X = [[651, 754, 288, 561, 655, 734, 154, 347, 259, 270, 635, 419, 447, 390], [656, 267, 553, 213, 776, 706, 169, 386, 302, 364, 264, 344, 556, 469], [697, 365, 614, 241, 675, 753, 271, 382, 586, 213, 542, 790, 479, 282], [521, 758, 242, 232, 452, 302, 402, 348, 348, 359, 249, 301, 329, 763], [135, 474, 407, 215, 754, 529, 691, 210, 232, 532, 368, 460, 235, 215], [301, 407, 240, 727, 381, 380, 373, 193, 234, 512, 374, 624, 557, 249], [551, 320, 247, 423, 415, 683, 553, 557, 503, 649, 396, 450, 125, 735]]
Find the maximum.
Answer: 790
Find the entry just right of the largest entry.
Answer: 479
Find the entry just left of 364.
Answer: 302
The entry just right of 415 -> 683
The entry just left of 423 -> 247

M =
3.122; 4.631; 3.546; 3.021; 4.795; 3.013; 3.897; 4.000; 4.105; 3.528; 3.116; 3.086; 3.946
4.025; 3.664; 3.507; 3.147; 4.362; 2.701; 4.034; 3.666; 3.606; 3.663; 3.689; 3.943; 4.420
6.204; 1.921; 2.340; 3.575; 3.257; 4.405; 3.703; 3.143; 3.883; 3.367; 3.601; 4.355; 2.231
5.102; 2.356; 2.503; 3.131; 3.792; 3.945; 3.386; 3.119; 3.762; 3.149; 3.345; 3.553; 2.711
4.015; 3.157; 3.243; 3.111; 2.873; 4.160; 3.035; 2.981; 3.356; 2.950; 4.072; 3.858; 3.138
The 1st entry on the diagonal from the top-right corner -> 3.946
The entry just right of 4.631 is 3.546
The entry just right of the smallest entry -> 2.340
The second-last entry, reading row by row is 3.858
What is the entry at the centre?
A: 3.703
What is the entry just left of 3.243?
A: 3.157
What is the largest entry in the first row?
A: 4.795
What is the entry just left of 3.883?
A: 3.143
What is the bottom-right entry?
A: 3.138
The entry just left of the centre entry is 4.405
The entry just left of 4.405: 3.257
What is the 1st entry, reading row by row?
A: 3.122
What is the top entry of the column that holds the smallest entry?
A: 4.631
The entry just left of the smallest entry: 6.204
The entry just left of 4.362 -> 3.147
The entry just right of 4.034 is 3.666
The entry directly above 2.950 is 3.149
The entry just right of 3.553: 2.711
What is the entry directly below 5.102?
A: 4.015
What is the 2nd entry on the diagonal from the top-right corner?
A: 3.943
The entry just left of 3.792: 3.131
What is the last entry of the largest entry's row?
A: 2.231
What is the 4th-last entry, reading row by row?
A: 2.950
The second entry on the main diagonal: 3.664
The 4th entry in reading order is 3.021
The smallest entry in the last row -> 2.873
The entry just left of 2.340: 1.921
What is the entry just left of 3.147?
A: 3.507
What is the third entry on the diagonal from the top-right corner?
A: 3.601
The entry directly below the smallest entry -> 2.356

[[6036 5051 5392 4998 5536 5974 5392 5593 5452 5546 5964 5951 4690 5886
  5524]
 [4304 6593 6142 4044 5033 4956 6142 3113 4493 4607 4372 5039 6297 3468
  3708]
 [5587 5213 5193 5681 5495 5557 5193 6161 5582 5904 4797 5418 5465 6006
  5807]
 [4205 5063 5668 4351 3287 5660 5668 7291 4045 4571 6025 2876 3707 5629
  4891]
 [6281 4891 5784 5128 4011 6213 5784 5549 5707 5120 7022 6384 5362 4464
  4722]
 [6521 4921 5834 5406 4902 6217 5834 7744 4224 5880 6432 8030 2706 5406
  6927]
 [5013 5198 7487 6189 5906 6854 7487 6401 6087 5750 4684 6075 6659 7200
  5396]
 [5583 5924 5886 4679 5240 5175 5886 6044 5906 5536 5120 6068 5833 5825
  5534]
 [6328 6501 6917 6739 7059 5055 6917 4369 6882 2779 6092 6534 6648 8686
  4960]
 [6130 5629 5939 4616 5973 4812 5939 5608 5246 5233 6257 4683 6182 6298
  5957]
 [6675 6252 8195 5281 4369 5907 8195 4220 5274 4611 5225 4365 5684 7785
  5187]
 [5836 5497 6009 5223 5264 5148 6009 5282 5290 5987 5631 5087 5334 5086
  6720]
 [6896 5162 7015 5320 3973 6618 7015 7008 8003 5450 8688 6749 4280 6415
  7418]
 [5052 3869 7386 4494 4456 6289 7386 5522 6339 4352 4936 6269 5059 3050
  7988]
 [4909 3184 5848 4733 5336 2564 5848 7196 6906 6490 6673 5038 4806 5288
  4219]
 [5752 5754 5206 5316 5397 5442 5206 5899 5438 5714 5166 4776 5957 5089
  6524]]
The second smallest entry is 2706
What is the entry just right of 6648? 8686
The 3rd smallest entry is 2779
What is the 2nd entry in reading order? 5051
What is the entry just right of the largest entry? 6749
What is the entry just left of 8003? 7008
The largest entry -> 8688
What is the 5th entry in reading order? 5536
What is the entry just left of 6927? 5406
The entry just right of the smallest entry -> 5848
What is the entry just right of 8003? 5450
What is the entry just right of 5246? 5233
What is the entry just right of 5833? 5825

Questions about the array below.
1) Find the top-left entry.
2) Find the bottom-right entry.
3) Find the 3rd smallest entry.
4) Find the largest entry in the last row.
5) Find the entry just left of -38.0.
6) Find the entry directly above 156.4.
7) Find the fourth entry from the end, reading row by row.
8) Find the entry just right of -178.3.
 -28.6   -77.0    83.9   -11.4     7.5  -178.3   -38.0
 -28.4   -74.9    93.6   -10.3    14.4  -184.0   -33.5
  56.0  -108.4    12.5    66.9   -72.8   -94.7   -98.5
 152.4  -203.8   -11.7   156.4  -157.8   -97.7  -192.2
  -2.0   -72.3  -186.2   -20.1  -151.1    79.3  -112.0
1) -28.6
2) -112.0
3) -186.2
4) 79.3
5) -178.3
6) 66.9
7) -20.1
8) -38.0

4.099; 3.489; 2.676; 2.106; 2.121; 3.644; 3.847
4.283; 2.441; 2.922; 3.602; 3.036; 3.869; 4.429
2.558; 2.266; 3.836; 1.854; 3.524; 4.103; 3.591
2.832; 4.099; 3.211; 4.158; 1.906; 2.459; 2.367
4.283; 3.096; 2.570; 1.991; 3.745; 4.293; 4.504
2.236; 3.277; 1.929; 4.430; 2.750; 3.075; 4.376
3.476; 2.307; 2.456; 4.430; 3.094; 3.850; 1.601
2.562; 3.406; 3.651; 3.826; 3.132; 2.729; 4.504
2.143; 2.177; 1.983; 1.766; 4.220; 4.293; 2.721
3.396; 2.690; 2.155; 3.366; 4.220; 2.747; 2.729
3.491; 3.984; 2.109; 3.551; 4.003; 2.817; 3.386
2.739; 2.920; 4.015; 1.749; 1.989; 2.749; 3.011
2.555; 2.546; 4.015; 1.823; 3.864; 2.557; 1.639
2.820; 3.200; 2.995; 2.836; 2.603; 3.015; 2.359
2.918; 4.099; 3.812; 2.691; 4.058; 2.405; 4.271
Indices start at 1.
The entry at row 1, column 2: 3.489
Which number is the entry just right of 1.854? 3.524
Which number is the entry just left of 1.766? 1.983
Which number is the entry just right of 3.864? 2.557
The entry just left of 3.644 -> 2.121
The entry in row 1 and column 1 -> 4.099
Which number is the entry in row 2 and column 2? 2.441
The entry directly below 2.359 is 4.271
Which number is the bottom-left entry? 2.918
The entry in the top-right corner: 3.847
Which number is the entry directly above the smallest entry? 4.376
The entry directly below 1.766 -> 3.366
The entry directly above 2.177 is 3.406
Which number is the entry at row 1, column 3? 2.676
Which number is the entry at row 2, column 3? 2.922
The entry directly below the centre entry -> 1.766
Which number is the entry just right of 3.094? 3.850
The entry just right of 2.546 -> 4.015
The entry just right of the centre entry: 3.132
Which number is the entry just right of 2.922? 3.602
Which number is the entry just left of 3.591? 4.103
The entry directly below 3.644 -> 3.869
Which number is the entry in row 3 and column 1? 2.558
Which number is the entry in row 2 and column 1? 4.283
The entry directly below 1.639 is 2.359
The entry directly above 3.011 -> 3.386
The entry directly above 3.984 is 2.690
The entry just left of 2.836 is 2.995
The entry directly below the smallest entry: 4.504
The entry just left of 4.158 -> 3.211
